In the data rows, the value 128 means zero.
Some points, each followed by its number:
[115 141 135 127 133 145 115  95 146 128 118 113 135 130 148 110 127 113
 142] 0
[179 162 137 129 133 114 118 175  76 157 126  94 138 102 105 171  83  85
  99] 1
[ 30 123  17 158 125 107 129 106  93  97 103 143 113 110  87 110 179 121
 152] 2
[103 171 148 123 143 149 108 191 157 117 130 133 104 118 118 130 161 124
 110] 3
[ 99 105 163 118 121 103 107 143 110 142 145 146 133 171 111 149 130 173
 138] 4
[ 70 139  52 202  56  84 135 111 220  99 156  99  79 101 138 177 108 147
 118] 5
[134  98 126 126  95 113 134 141 120 142 138 137 127 144 128 148 135 147
 163] 6
[137 104 150 114 137 122 111 164 105 143 113 121 113  96 109 132 100 132
 107] 7
[107 143 139 121 129 123 126 133 123 123 136 145 130 150 132 144 119 168
 126] 8
[174  96 120 123  58 124 147 197  68 153  87  71  80  45  79 121  80 129
  67] 9
[  3 114  43 142 135 143 154 107 104 108 105 137 122 113 107 112 189 116
 153] 10
[151 160 113 142 130 118 125 147  89 150 110 105 128  84 104 159 102  97
 120] 11
[109 112 142 129 115  98 120 124 107 138 189 123 119 151 106 145 126 163
 158] 12
[106 122  78 173  81  99 136 103 191 110 113 110  93 108 127 165  95 150
 129] 13
[112 150 166 125 125 152 101 118 150 115 122 105 135 128 143  96 147 105
 130] 14
[176  95 156 107  68 132 107 195  58 143  82  82 100  50 102 126  87 128
  72] 15
[139 118 155 120 133 141 139  90 139 127  98 108 142 128 151 116 123 106
 138] 16
[ 96 207 161 116 104 169  87 166 168 105 118 135  98 111 142 116 175 125
 105] 17
[126 150 172 120 114 147 135 132 154 124 102 115 146 125 158 104 127 113
 119] 18
[147 124 172 114 158 111 129 120 113 125 153 165 145 167 130 149 110 176
 120] 19
[138 172 142 130 171 136 134  85 146 119 132 100 128 145 135 100 141 130
 139] 20
[141 177 101 138 185  94 106 104 105 146 125 116 150 125 108 168 102  81
 134] 21
[173 102 105 113 144 139 125 179 135 112 139 166 145 128 151 129 127 125
  99] 22
[157 166 179 112  73 145  71 176 155 120 132 143 107 119 137 133 168 123
 111] 23
[ 88 134 154 128 133 148 143  81 152 123 104  94 146 137 154  95 118 104
 140] 24
[130 138 148 124 122  85 117 145 109 132 112 141 122 143 102 136 139 154
 139] 25
[ 83 207 202 122  94 147 111 185 166 101 124 140 101 100 128 102 191 112
  96] 26
[146 142 152 127 132 103 115 113  99 140 136 124 130 133 105 147 126 164
 135] 27
[136 123 134 131 140 131 148 129 118 121 124 127 124 137 128 123 135 159
 133] 28
[ 95 137  77 175  76 112 140  96 201 105 116 101  95 106 137 151  96 139
 128] 29
[122  96 146 107  96 160 118 143 102 138  82  96 114  90 118 122 103 123
 103] 30
[120 128  94 121 128 131 130 102 136 121 123 150 135 100 139 132 113 115
 106] 31
[131 113 170 119  57 147 138  61 142 141  94  96 155 157 154  97 126 105
 142] 32
[151 125 122 133  92 149 156 110 124 137 118  98 135 128 139 103 127 126
 136] 33
[130 119 154 130 101 103 140 158  98 131 149 137 123 143  97 145 135 172
 137] 34
[111 146  41 155 135 107 133 110 125 125 103 110 106  93 102 123 146 132
 151] 35
[167  92 135 123 146 133 121 155 117 126 187 153 127 136 123 139 123 158
 133] 36
[100 146  47 143 136 155 147 177 131 156 166 109  95 121 112  80 141 135
 178] 37
[133 149 188 113 101 141 100 145 125 138 114 133 126 145 112 143 140 147
 130] 38
[126  92 110 114 118 142 138 122 121 113 118 161 144 108 140 129 142  97
 104] 39
[118 128 144 134 143 159 143 108 150 131  93 100 137 125 133  99 126 118
 141] 40
[112 172 130 133 140 133 153 135  76 148 108 106 134 100 118 159 100  84
 111] 41
[117 143 148 129 118 106 135 138 112 135 152 133 128 147 115 144 123 153
 143] 42
[145 145 115 138 132 115 130 142  93 143 122 116 131 101 108 153 107 114
 121] 43
[ 93 179 173 111 140 140 100 147 153 109 106 151 107 131 123 121 160 130
 105] 44
[ 91 191 162 119 133 167 101 174 166 105 102 131  95 110 126 103 193 130
 104] 45
[201 155 142 125 116 120 129 135  90 156 102 107 142 110  93 156 103  91
 117] 46
[173 113 136 125 127 115 139 132 108 127 183 153 127 156 116 145 138 174
 135] 47
[120 130  79 145 121 130 108 116 117 133 136 128 110 125 100 123 130 131
 152] 48
[148 160 152 123 140 132 128 131 102 145 107 123 149 107 134 162 103  90
 115] 49
[123 152 138 127 128 129 124 124  96 143 110 109 141 112  96 144 107  97
 121] 50
[136 173 139 130 177 149 133  76 156 115 128  97 134 141 147  89 140 117
 134] 51
[138 112 148 118 156 113 122 120  98 131 146 142 138 142 116 143 133 158
 118] 52
[138 132 145 118 153 113 109 151  88 151 107 107 115  73 103 139  93 113
 103] 53
[171  84 172 110 122 133 139 142 107 124 130 168 138 168 110 144 133 166
 122] 54
[ 99 157 153 142 130 141 157  62 148 129  90  88 153 138 155  76 132 116
 147] 55
Which three points above are nearest to each new point? Their numbers follow each, nearest first.
[170 108  81 117 131 155 132 184 141 126 149 148 131 118 157 108 128 122
 114] 22 39 36
[124 160 135 128 140 124 132 100 138 133 129 101 142 128 160 104 124 111
 144] 0 20 16
[111 172 173 111 141 161 100 199 148 122 121 134 116 124 120 123 162 115
 107] 3 44 45
[169 114 158 111  87 132 111 180  67 145  87  89 112  63 109 137  90 117
  83] 15 9 30
[112  94 140 123 110 127 102 190 144 169  75 161 136 149 131 178 116  78
 211] 6 25 38
[127 132 142 121 109  96 123 150 106 135 107 128 117 125  98 134 132 148
 128] 25 34 42
[177  82 110 104 118 154 120 174 139 101 168 194 160 147 174 125 117 125
  73] 22 36 39
[152 170  33 128 152 187 199 205 154 217 209  82  70 122 136  50 115 152
 203] 37 48 33
[166 115 188 114 138 119 139 102 113 130 169 152 143 172 141 153 126 180
 122] 19 47 52
[124 123 105 121 123 129 130 100 129 126 121 147 134 111 135 134 115 124
 114] 31 39 0
[134 119 166 115 130 136 131 106 135 142 100 115 146 138 159 116 125 107
 138] 16 0 18
[158  88 133 111 113 146 134 132 132 122 121 159 144 117 148 137 125 110
  98] 39 22 31
[154 179 149 130 152 123 127 124  91 150 115 107 147 101 125 169 101  88
 118] 49 41 11
[135 180 101 139 183 101 111 104 103 146 125 113 147 117 109 167 105  85
 131] 21 43 50
[167 111 135 125 128 117 137 134 114 128 181 151 128 158 118 143 139 173
 133] 47 36 52
[139 126 164 130 139 145 151 101 119 139  99 103 144 132 149 113 115 101
 132] 16 40 0
[ 91 143  10 164 146 104 138 111 133 114 108 108  96  94  98 110 158 143
 164] 35 2 48
[126  59 131 106  83 144 113 145 100 151  99  92  95  67  86 114 114 137
  83] 30 7 15
[131 117 174 121 154 141 133 101 132 138 104 118 160 162 148 114 114 112
 139] 16 40 0
[155 133 124 140  94 143 166  93 133 135 121 100 147 140 150  99 133 124
 147] 33 16 0
[ 63 150  32 209  67  37 147  94 244  84 126 109  68 116 119 176  87 164
 122] 5 29 13
[114  92 175 117 162 123 119 140  99 133 118 154 137 130 124 147 131 146
 129] 52 4 28
[130 112 170 122  76 149 143  68 138 139  94  95 152 154 155  97 124 105
 141] 32 16 24
[139  91 158 117 116 127  99 115 119 142 114 151 136 160 130 158 121 119
 149] 6 52 4
[147 106  99 121 144 127 132 171 133 112 153 169 142 122 163 130 127 121
  98] 22 39 36
[122 153 179 118 111 148 129 117 153 127 100 111 146 130 158 107 124 115
 122] 18 14 16
[170 186 169 118 106 162 122 157 152 114 115 137 110 118 126 116 164 112
 110] 23 17 3
[102 106  97 127 162 146 149 196 125 118 136 154 137 115 161 125 128 109
 104] 22 39 31
[121 153  14 148 137 155 177 160 144 182 208  85  73 110 122  61 141 129
 196] 37 48 35
[188  95  97 109 144 148 129 177 143 105 136 169 148 114 162 125 129 114
  88] 22 39 36
[127 114 161 122 158 120 132 135  91 140 122 138 137 114 118 152 121 133
 121] 52 7 27
[153  88 159 113 156 135 124 131 109 141 125 142 133 149 133 143 105 145
 111] 52 54 19
[151  69 114 124  86 109  58 198 124 178  67 168 131 157 128 182 119  62
 230] 6 25 48
[162 120 188 114 128 125 140 100 120 130 146 144 144 167 145 144 130 163
 125] 19 54 52
[158  79 136 104 107 153 138 133 136 120 122 166 150 109 159 138 123  98
  87] 39 22 31
[ 84 125 149 128 131 146 146  72 157 124  99  89 149 142 156  90 111 103
 143] 24 55 40
[136 104 134 131 128 125 153 149 104 123 120 138 122 135 123 136 132 171
 133] 28 34 6
[110 162  32 160 143 104 136 121 121 123 116 106 107  96 103 124 147 132
 155] 35 48 2
[169 102 157 112  84 124 108 175  69 142  94  94 106  72 102 130  98 142
  89] 15 30 7
[164 173 136 131 156 130 117 137  90 157 118 116 148 115 120 166 113  88
 120] 49 11 43
[150 111 138  98 144 118  87 174 134 124 176 173 149 132 163 138 118  84
  94] 22 36 39
[175 106 133 109 138 136  95 118 136 107 175 169 148 123 161 135 109 104
  91] 22 36 39
[119 152  67 140 130 151 151 189 141 164 176 105  93 133 115  89 127 149
 176] 37 48 28
[154  89 144 109 113 143 137 133 128 124 120 161 145 122 147 140 121 112
  98] 39 22 31
[137 123 158 121 125 150 142  78 144 123 106 108 141 127 150 108 128 106
 136] 16 0 40
[132 143  24 140 130 171 134 193 146 171 209  82  78 107 123  72 137 142
 188] 37 48 35
